One turn moves each row of this set onto another row. After a few examples, where does it send each row asked below?
zan: [-0.55  0.22  0.05 -1.00 -1.90 -1.19 -1.59  3.53 -0.62  0.61 -1.66 -1.66
  0.53  0.37 -0.90  1.76  0.84 -4.24 -0.13 -2.23  1.40 -3.46  1.07  0.60
  1.72 -3.93]
gara: [-0.07  3.94  1.66 -3.00 -1.46  1.56  0.62 -1.44  2.80  1.64 -1.45 -2.26
 -0.84 -2.30  1.02 -0.22  1.48 -4.79 -0.98 -0.90 -0.64 -2.50 -2.30  2.72
 -0.85 -2.64]
roge: [-1.65  0.30  0.11  0.72 -1.01  3.08  1.23  0.32 -0.37  3.15 -0.35  1.99
  0.70  0.76 -0.56 -1.82  2.14 -3.19 -0.60 -1.45 -1.28  2.72 -0.16  1.16
 -2.98 -0.05]
bufet: [-1.61  3.61 -1.03 -3.20 -2.70 -1.21 -1.42  1.73  2.75  3.62  1.76 -0.54
  0.77 -1.56  1.21 -0.88  1.57  1.00 -0.72 -1.94  1.05 -2.15 -0.26  3.30
 -0.49  0.72]
zus: [-0.19  2.20  0.59  0.34 -0.95 -1.15 -2.03  3.21 -1.17 -0.35 -0.72 -0.43
  1.29 -2.44  2.23 -1.10  3.17 -2.48  0.72 -2.85  3.20 -2.15  1.67  0.99
 -0.92 -2.39]
zed: [-0.04  2.13 -0.97 -0.45 -1.33  0.37 -0.78  2.85 -1.19 -1.89 -1.54 -0.27
  0.20 -1.56 -0.93  1.12  3.29 -1.29 -0.11 -1.69  2.87 -2.44  1.55 -0.49
  0.57 -1.69]
tazaz: [-1.92  0.47  0.16  0.67 -1.50  3.28  1.29  0.19  0.14  3.46 -0.45  2.26
  1.05  0.95 -0.81 -1.21  2.09 -2.90 -1.22 -1.48 -1.50  2.60  0.25  1.05
 -2.53 -0.41]
Buv: [-1.48 -0.12  0.17  0.62 -0.81  2.67  1.02  0.52 -0.58  3.39 -0.22  1.51
  0.58  1.00 -0.44 -2.14  1.70 -3.94 -0.20 -1.55 -1.43  2.51 -0.47  1.44
 -2.95 -0.27]
sedup: [-1.59  2.83 -0.70 -3.39 -2.54 -1.93 -1.80  2.08  2.63  4.33  1.88 -1.28
  0.62 -0.98  1.35 -1.03  0.62 -0.34 -0.33 -2.11  0.60 -2.44 -0.64  3.79
 -0.36  0.17]
ziz: [-0.88  1.04  2.10  0.96 -5.14  1.05 -0.65  0.72  0.66 -0.60  1.29  1.45
  2.10  1.72  0.14 -1.76  0.00 -1.79 -1.09 -2.80  1.73 -0.20  1.68  3.12
  2.63 -1.15]
Zes: [-0.32  1.28  1.07  0.09 -1.05 -1.89 -2.40  3.53 -1.08  0.75 -0.74 -1.21
  1.39 -1.55  2.31 -0.96  1.97 -3.97  0.90 -3.13  2.64 -2.54  1.38  1.57
 -0.50 -3.37]
samuv: [-0.38  0.26  2.23  0.87 -4.35  0.07 -1.01  1.18 -0.27 -0.57  1.69  0.30
  1.53  1.92  0.50 -2.92 -0.63 -3.22  0.19 -2.91  1.78 -0.28  0.85  3.60
  2.10 -1.07]
Nisar: [ 0.10  0.40 -0.25 -0.86 -0.90 -1.30 -1.57  3.62 -1.71 -0.40 -1.22 -2.09
 -0.15 -0.40 -0.54  0.42  1.28 -4.27  1.09 -2.11  2.05 -3.20  0.49  0.60
  0.71 -2.82]
dimus: [-1.39  3.46 -1.03 -3.20 -2.26 -1.48 -1.57  1.87  2.39  3.45  1.94 -0.87
  0.50 -1.60  1.35 -1.41  1.36  0.65 -0.18 -1.94  1.13 -2.17 -0.49  3.45
 -0.78  0.90]
Rezim: [-0.67  1.31 -2.76 -2.37 -2.68  1.98  0.53 -1.34  0.71  1.48  0.74 -1.74
 -2.79 -0.58  1.19 -0.12 -0.23 -3.47 -2.39 -0.47  2.93 -2.11 -1.50  0.70
  2.44 -0.70]
Firiv: [-0.79  1.25 -2.74 -2.50 -2.75  1.96  0.43 -1.34  0.69  1.55  0.74 -1.76
 -2.74 -0.48  1.20 -0.05 -0.24 -3.52 -2.38 -0.51  2.90 -2.13 -1.43  0.74
  2.47 -0.81]
Vor: [-0.98  1.04  1.44 -0.08 -2.05 -1.80 -2.45  3.45 -0.11  1.82 -1.11 -0.95
  1.97 -0.72  1.90  0.26  1.42 -4.07 -0.19 -3.28  1.99 -2.87  1.79  1.57
  0.45 -4.53]
pomar: [-0.72  1.34 -2.79 -2.43 -2.77  2.08  0.54 -1.33  0.72  1.43  0.75 -1.66
 -2.78 -0.59  1.22 -0.05 -0.14 -3.39 -2.45 -0.47  3.01 -2.10 -1.43  0.69
  2.38 -0.67]
tuz: [-1.79  3.03 -0.66 -3.38 -2.93 -1.57 -1.67  1.97  3.02  4.48  1.71 -0.94
  0.90 -0.84  1.16 -0.53  0.76  0.16 -0.86 -2.10  0.56 -2.49 -0.34  3.63
 -0.05 -0.10]
belum: [-0.18  4.70  1.37 -2.83 -1.65  2.32  1.02 -1.76  3.05  0.97 -1.56 -1.43
 -0.71 -2.93  0.82  0.11  2.34 -3.39 -1.55 -0.75 -0.26 -2.19 -1.83  2.12
 -0.88 -2.15]
zuk: [-1.83  3.45 -0.83 -3.25 -2.96 -1.25 -1.51  1.73  3.06  4.11  1.69 -0.53
  0.92 -1.19  1.11 -0.49  1.20  0.80 -1.07 -2.06  0.77 -2.33 -0.07  3.43
 -0.08  0.23]
Tenu: [-0.84  1.29 -2.70 -2.38 -2.86  2.02  0.54 -1.32  0.79  1.58  0.65 -1.73
 -2.69 -0.40  1.13  0.10 -0.28 -3.47 -2.53 -0.50  2.83 -2.16 -1.37  0.76
  2.48 -0.90]
mur: [-2.58  1.21  0.37  0.40 -0.69  3.09  1.61  0.03  0.83  3.62  0.04  2.35
  0.57  1.04 -0.19 -1.03  2.47 -2.78 -1.32 -1.26 -1.97  2.03 -0.77  0.85
 -2.29  0.11]
Gabo: [-0.72  1.99 -0.64 -0.48 -2.35  0.54 -0.78  2.75 -0.08 -0.88 -1.94  0.12
  0.86 -0.88 -1.32  2.49  2.84 -1.22 -1.35 -1.83  2.27 -2.75  2.12 -0.50
  1.62 -2.81]
Lopot: [ 0.12  4.13  1.51 -2.93 -1.18  1.64  0.74 -1.45  2.51  1.18 -1.36 -2.15
 -1.04 -2.74  1.11 -0.65  1.81 -4.48 -0.68 -0.82 -0.33 -2.34 -2.31  2.55
 -1.18 -2.15]
bavu: [-0.40  4.46  1.58 -2.93 -1.97  2.18  0.89 -1.76  3.34  1.49 -1.66 -1.47
 -0.51 -2.53  0.72  0.51  1.96 -3.73 -1.80 -0.82 -0.58 -2.32 -1.72  2.23
 -0.52 -2.64]
kase: [-0.78  1.40 -2.79 -2.41 -2.80  2.07  0.55 -1.43  0.75  1.46  0.72 -1.62
 -2.66 -0.57  1.15  0.03 -0.12 -3.32 -2.52 -0.46  2.97 -2.10 -1.39  0.71
  2.47 -0.81]
puz: [-0.83  1.38 -2.76 -2.42 -2.90  2.08  0.53 -1.38  0.83  1.59  0.66 -1.61
 -2.68 -0.50  1.13  0.09 -0.20 -3.35 -2.56 -0.50  2.87 -2.12 -1.34  0.72
  2.54 -0.84]
simob: [-0.11  0.69  1.90  0.98 -3.95  0.34 -0.81  1.04 -0.63 -1.33  1.79  0.50
  1.32  1.29  0.61 -3.45  0.00 -2.63  0.54 -2.76  2.22 -0.01  0.84  3.38
  1.58 -0.31]
garob: [-0.67  2.87  0.50  0.45 -1.71 -0.34 -1.70  2.77 -0.30 -0.45 -1.06  0.58
  1.86 -2.55  1.85 -0.02  3.79 -1.11 -0.48 -2.75  3.27 -1.96  2.46  0.44
 -0.42 -2.50]
Lom: [-2.19  0.61  0.42  0.27 -0.03  2.39  1.36  0.42  0.11  3.70  0.35  1.39
  0.13  1.20  0.13 -1.89  1.83 -3.94 -0.27 -1.36 -2.03  1.85 -1.51  1.32
 -2.76  0.22]
pezo: [-1.39  1.70  1.39  0.06 -2.78 -0.99 -2.14  3.04  0.77  1.74 -1.42  0.13
  2.52 -0.92  1.55  1.34  2.09 -2.70 -1.39 -3.15  2.03 -2.74  2.63  1.13
  0.99 -4.61]
Nar: [-2.70  0.49  0.74  0.16 -0.87  2.45  1.30  0.38  0.97  4.55 -0.02  1.70
  0.65  1.84 -0.19 -0.84  1.43 -4.05 -1.16 -1.46 -2.54  1.55 -1.07  1.31
 -1.95 -0.69]
diges: [-0.32  4.08  1.72 -3.00 -1.87  1.80  0.76 -1.53  3.23  1.86 -1.59 -1.88
 -0.56 -2.21  0.83  0.32  1.50 -4.40 -1.57 -0.93 -0.83 -2.49 -1.96  2.52
 -0.48 -2.93]
vusu: [-1.39  3.06 -0.89 -3.34 -2.30 -1.83 -1.72  2.02  2.28  3.89  1.99 -1.27
  0.45 -1.29  1.42 -1.53  0.93 -0.08 -0.03 -2.10  0.95 -2.30 -0.78  3.77
 -0.71  0.63]
karu: [ 0.36  1.35 -0.80 -0.58 -0.58 -0.52 -1.11  3.29 -1.93 -1.64 -1.17 -1.44
 -0.30 -1.38 -0.54  0.07  2.52 -2.82  1.07 -1.83  2.76 -2.66  0.74  0.09
  0.15 -1.72]
pim: [-0.94  1.09 -0.14 -0.83 -2.63 -0.20 -1.20  3.08  0.21  0.41 -2.01 -0.55
  1.07  0.12 -1.35  2.82  1.64 -2.68 -1.39 -2.11  1.51 -3.26  1.92  0.04
  2.16 -3.92]
sep: [ 0.10  4.52  1.35 -2.81 -1.27  2.04  0.98 -1.62  2.61  0.83 -1.37 -1.80
 -0.96 -3.01  0.96 -0.45  2.34 -3.77 -0.98 -0.65 -0.21 -2.17 -2.14  2.31
 -1.23 -1.88]
nuzak: [-2.27  1.10  0.26  0.41 -0.24  2.80  1.55  0.21  0.30  3.31  0.22  1.95
  0.21  0.87  0.01 -1.63  2.39 -3.11 -0.66 -1.23 -1.79  2.02 -1.17  0.99
 -2.76  0.51]
vezu: [-2.79  0.88  0.59  0.26 -1.03  2.94  1.46  0.13  1.19  4.15 -0.11  2.20
  0.76  1.54 -0.28 -0.61  1.98 -3.25 -1.58 -1.40 -2.34  1.81 -0.79  1.00
 -1.93 -0.47]
boki: [-2.00 -0.30  0.56  0.46 -1.55  2.66  0.98  0.49  0.16  4.35 -0.47  1.65
  1.11  1.69 -0.73 -1.16  1.22 -4.15 -0.99 -1.66 -2.00  2.28 -0.09  1.51
 -2.20 -1.15]
ruza: [-2.07  0.13  0.39  0.57 -1.73  3.13  1.14  0.31  0.39  4.03 -0.56  2.07
  1.22  1.41 -0.84 -0.90  1.65 -3.35 -1.42 -1.58 -1.83  2.36  0.24  1.22
 -2.19 -0.92]
dezi: [-2.39  0.34  0.71  0.18 -0.40  2.19  1.22  0.47  0.45  4.31  0.19  1.33
  0.31  1.65  0.04 -1.56  1.38 -4.43 -0.54 -1.46 -2.40  1.66 -1.45  1.51
 -2.36 -0.36]
Gon: [-1.21  2.68  0.90  0.34 -2.61 -0.26 -1.80  2.72  0.63  0.63 -1.39  0.90
  2.43 -1.74  1.46  1.22  3.23 -1.26 -1.56 -2.90  2.59 -2.27  2.96  0.52
  0.54 -3.62]
gunuk: [-0.77  0.48  2.36  0.87 -4.89  0.44 -0.95  0.99  0.37 -0.22  1.44  0.79
  1.92  2.09  0.25 -2.09 -0.62 -2.76 -0.58 -2.89  1.55 -0.38  1.31  3.46
  2.55 -1.47]
guz: [-1.73 -0.38  0.46  0.47 -1.05  2.47  0.95  0.58 -0.30  3.96 -0.31  1.28
  0.79  1.47 -0.51 -1.74  1.21 -4.38 -0.42 -1.70 -1.83  2.27 -0.42  1.64
 -2.62 -0.81]
Rufo: [-0.21  1.28  1.72  1.09 -4.20  0.92 -0.62  0.81 -0.33 -1.79  1.72  1.14
  1.44  0.93  0.44 -3.05  0.57 -1.62  0.03 -2.61  2.47  0.21  1.25  3.01
  1.60  0.01]
tidi: [-0.62  1.45  1.80  1.09 -4.74  1.24 -0.56  0.65  0.30 -1.41  1.50  1.55
  1.89  1.17  0.19 -2.24  0.64 -1.21 -0.83 -2.61  2.26  0.10  1.65  2.89
  2.09 -0.48]

diges goes to gara
simob goes to Rufo
Where do these go?
mur goes to vezu
bufet goes to zuk
karu goes to zed
pezo goes to Vor
roge goes to tazaz

